Here are some points:
array([-28,  -6,   3,  19, -11,  18,  21,  13,  28, -23,  -6,  22,  14,  44, -30,  -3])
array([ 31,  12,  21, -62,  -7,  33, -10, -26, -80,  39,  13,  32, -25, -58,  19,  34])
array([-13,  -2,   2,  11, -12,   4,   7, -31,   2,   6,  -9,  -5,   4,  44,   5, -32])
array([-34,  11,  -3,   8,   3,  15,   8,   5,  -8,  15,  -3,   9,  16,  16,  -7,  -5])
array([ 31, -10,  77, -54, -51,  23,  19,  -7, -45,  29, -25,  -4,  17, -40,  16, -12])
array([ 16, -26, -30,  21,  31, -13, -21,  23, -10, -40,  44,   5, -19, -23,  28,  43])
array([ -7,  -2,  36, -15,  -6,  25,  24,   4,  27, -22,  36, -32,  41,  -2,  11,  28])
array([-44, -27, -62, -17,  22,  75,   7,  45,  37, -13,  -5,  86,   7,  55,  33,  36])
array([  9, -37,  18,  28, -15, -58, -19,  -3,  18, -34, -20, -58,  17, -26, -17, -27])
array([-11, -44, -15, -17,  -9,  56,  17,  39,  27, -49,  39,  44,  57,  40,  12,  55])
array([-13,  77,  36,  34, -10,  -9,  24, -44, -11,  29, -22, -16,  29,  -7, -23, -52])
array([ -4, -25, -68,  23,  19,   1,   8,  56,  22, -47,   9,  10, -28, -10,  22,  13])
array([  2, -14,  27, -32, -17,  39,  -4,  17, -15,   8,  41,  37, -11, -45, -32,  45])
array([  0, -14,  68, -11, -20,   7, -24, -10, -22,   5,  -3, -21,  12, -28, -21,  -6])
array([-18,   1, -45,  -1,  37,  26,  10,   3,  19, -18,  17,  21,  20,  69,  85,  30])
array([-30,  26,  12, -13,  -2,   3, -18, -31, -39,  66, -22, -15,  -8,  -1,   8, -32])
array([ 29, -38,  14, -19,   2, -40, -31,  20, -19, -35,  43, -47,   4, -21,  11,  46])
array([ 29,   8,  12, -32,  -5,   0,  -5, -23, -15,  20,  -4, -53,  34,   6,  36,   0])
array([  0,  29, -54,  30,  41,   6,  32,   2,   6,  -3,  -9,  21,  -2,  18,  49,  -2])
array([ -23,  -34,  -75,   67,   70,  -91,  -29,   19,   75,  -92,   51, -102,  -12,  -10,  -21,   32])
array([-21, -14,  44,  -7, -38,  69,  25,  13,  42,  -7, -18,  57,  77,  60,   3,  26])
array([ 34,  -4,  19, -22,   4, -28, -16,   6, -18,  33, -16,  -3, -62, -32, -20, -23])
array([-16,  25, -53,  10, -13,  49,  27, -13,  43,  -1, -10,  47,   4,  37,  38,  -8])
array([ 10, -22, -44,  62,  27, -58, -37,  -4,  13, -54,  14, -33, -40, -38, -52,   1])
array([-28, -38, -36,   2,  45,  18,  -6,  24,  26, -38,  40,  17,  -4,  17,  34,  27])
16 more points follow, each with its number after it:
array([ -1,  51,  93, -21, -55,  -5,  -1, -63, -15,  47,  -3, -24,  32, -16, -32, -30]) 0
array([ -8, -19,  22,  11, -26, -11,   5, -10,  21, -46, -27, -25,  10,  24,  26,  -4]) 1
array([ 20,   9,  38, -10, -35, -11, -11, -13, -27,  19,  -6,   4,  18, -10,   4,   7]) 2
array([  3, -67,  40, -19, -14, -31, -48,  37,   1, -40,  52, -49, -26, -37, -13,  76]) 3
array([ -5,  59,  80,  -9, -83,  -5, -11, -53, -62,  58, -25,  -7,   6, -11, -58, -20]) 4
array([-30,   2,  -9,  23,  45,  34,  22,  20,   4, -19,  41,  10,  32,  25,  11,  19]) 5
array([  4,  56, -52,  55,  25,  10,  38, -14,  27, -19, -19,  33, -28,  51,  17, -37]) 6
array([  7,   9,  39, -12, -30,  22,   0, -35,   8,  17,  -3,  -1,   7,   2, -20,   4]) 7
array([  1,  15,  10,  10,   7, -21, -16, -26, -32,  27,  -2, -38, -28, -37, -17, -27]) 8
array([-30, -32, -66,  34,   5,  61,  32,  37, 121, -28,   1,  22,  33,  75,  28,   6]) 9
array([  9,   7,  57,  -4, -30, -19,  -6,   3, -24,   2,   6,  -4, -28, -48, -59,  -5]) 10
array([ -9,  30, -38, -15,   0,  26,  16, -26,  -1,  31, -40,  64, -22,  22,  58, -32]) 11
array([ -8, -31, -93,  52,  77, -64,  -2,  17,  50, -64,  31, -44, -36,   1, -23,  18]) 12
array([ -7, -52, -72,  28,  67, -45, -28,  46,   9, -63,  46,  -5, -50, -14,   1,  62]) 13
array([ -3,   4, -43,  10,  23, -22,   9,  18,  20, -17,  -7,   2,  -8,  24,  26,  21]) 14
array([ 36,  -5,  50, -65, -24,  26,  15,  -4, -58,  25,  -3,  18,   0, -20,  47,  26]) 15
Which three of these numbered points are nearest to each point below by angle, seen from the average point of the first points? Their numbers follow each, nearest first.
array([-65, -35, -47, -23,   3,  97,  27,  36,  23,  -8,  20, 104,  28,  31,  62,  26]) > 9 5 11
array([-23, -72,  35, -33, -40,   8,   6,  44,  35, -36,  15,   0,  39,   9, -12,  63]) > 3 1 9
array([ 25, -58,  16, -60, -29,  57,  23,  44, -21, -16,   3,  59,  39,  -3,  15,  36]) > 15 2 3
array([  21,    3,   14,    2,   -7, -104,  -34,  -36,    3,  -22,  -21, -126,   -4,  -46,  -22,  -20]) > 8 10 1
array([ 18,  11,  86, -30, -52, -11,   5, -12, -39,  35, -39,   4, -19, -43, -28, -38]) > 4 2 10
array([ -18,   -6, -104,   78,   68,  -87,    1,    6,   95,  -78,   41,  -51,  -46,    6,  -15,   -2]) > 12 13 14
array([  5,  25,   9, -11,   3, -21,  -1, -30, -24,  47, -14, -17, -13, -17,   1, -33]) > 8 4 0
array([ 30, -10, 127, -65, -96,  65,   2,  19, -55,  59, -23,  54,  63, -46, -36,  14]) > 2 15 7
array([ 44,  31,  54,  -8, -36, -21,   1, -49, -20,  10, -18, -66,   8, -29, -13, -25]) > 0 4 2
array([  0,  21, -14,  -8,   1, -30,   2, -11,  15, -28,  10, -51,   7, -21, -10,   9]) > 8 12 10
array([ 12, -32,  38,   2, -16,  10,   9,   5,   6, -20,  -9,  -2,  31, -12,  -9,  10]) > 2 7 10
array([-25,   4,  54,  -2, -18,  79,  58,   0,  46,   8,  15,  13,  69,  34, -16,  15]) > 7 5 9
array([ 12,  36,  20,   8, -32, -27,  -9, -48,   5,  23, -12, -43,  17,  -6, -22, -17]) > 0 4 8
array([-20, -45, -57,  36,  45,  15,  -8,  26,  41, -43,  32, -17,  46,  17,  30,  50]) > 9 13 12
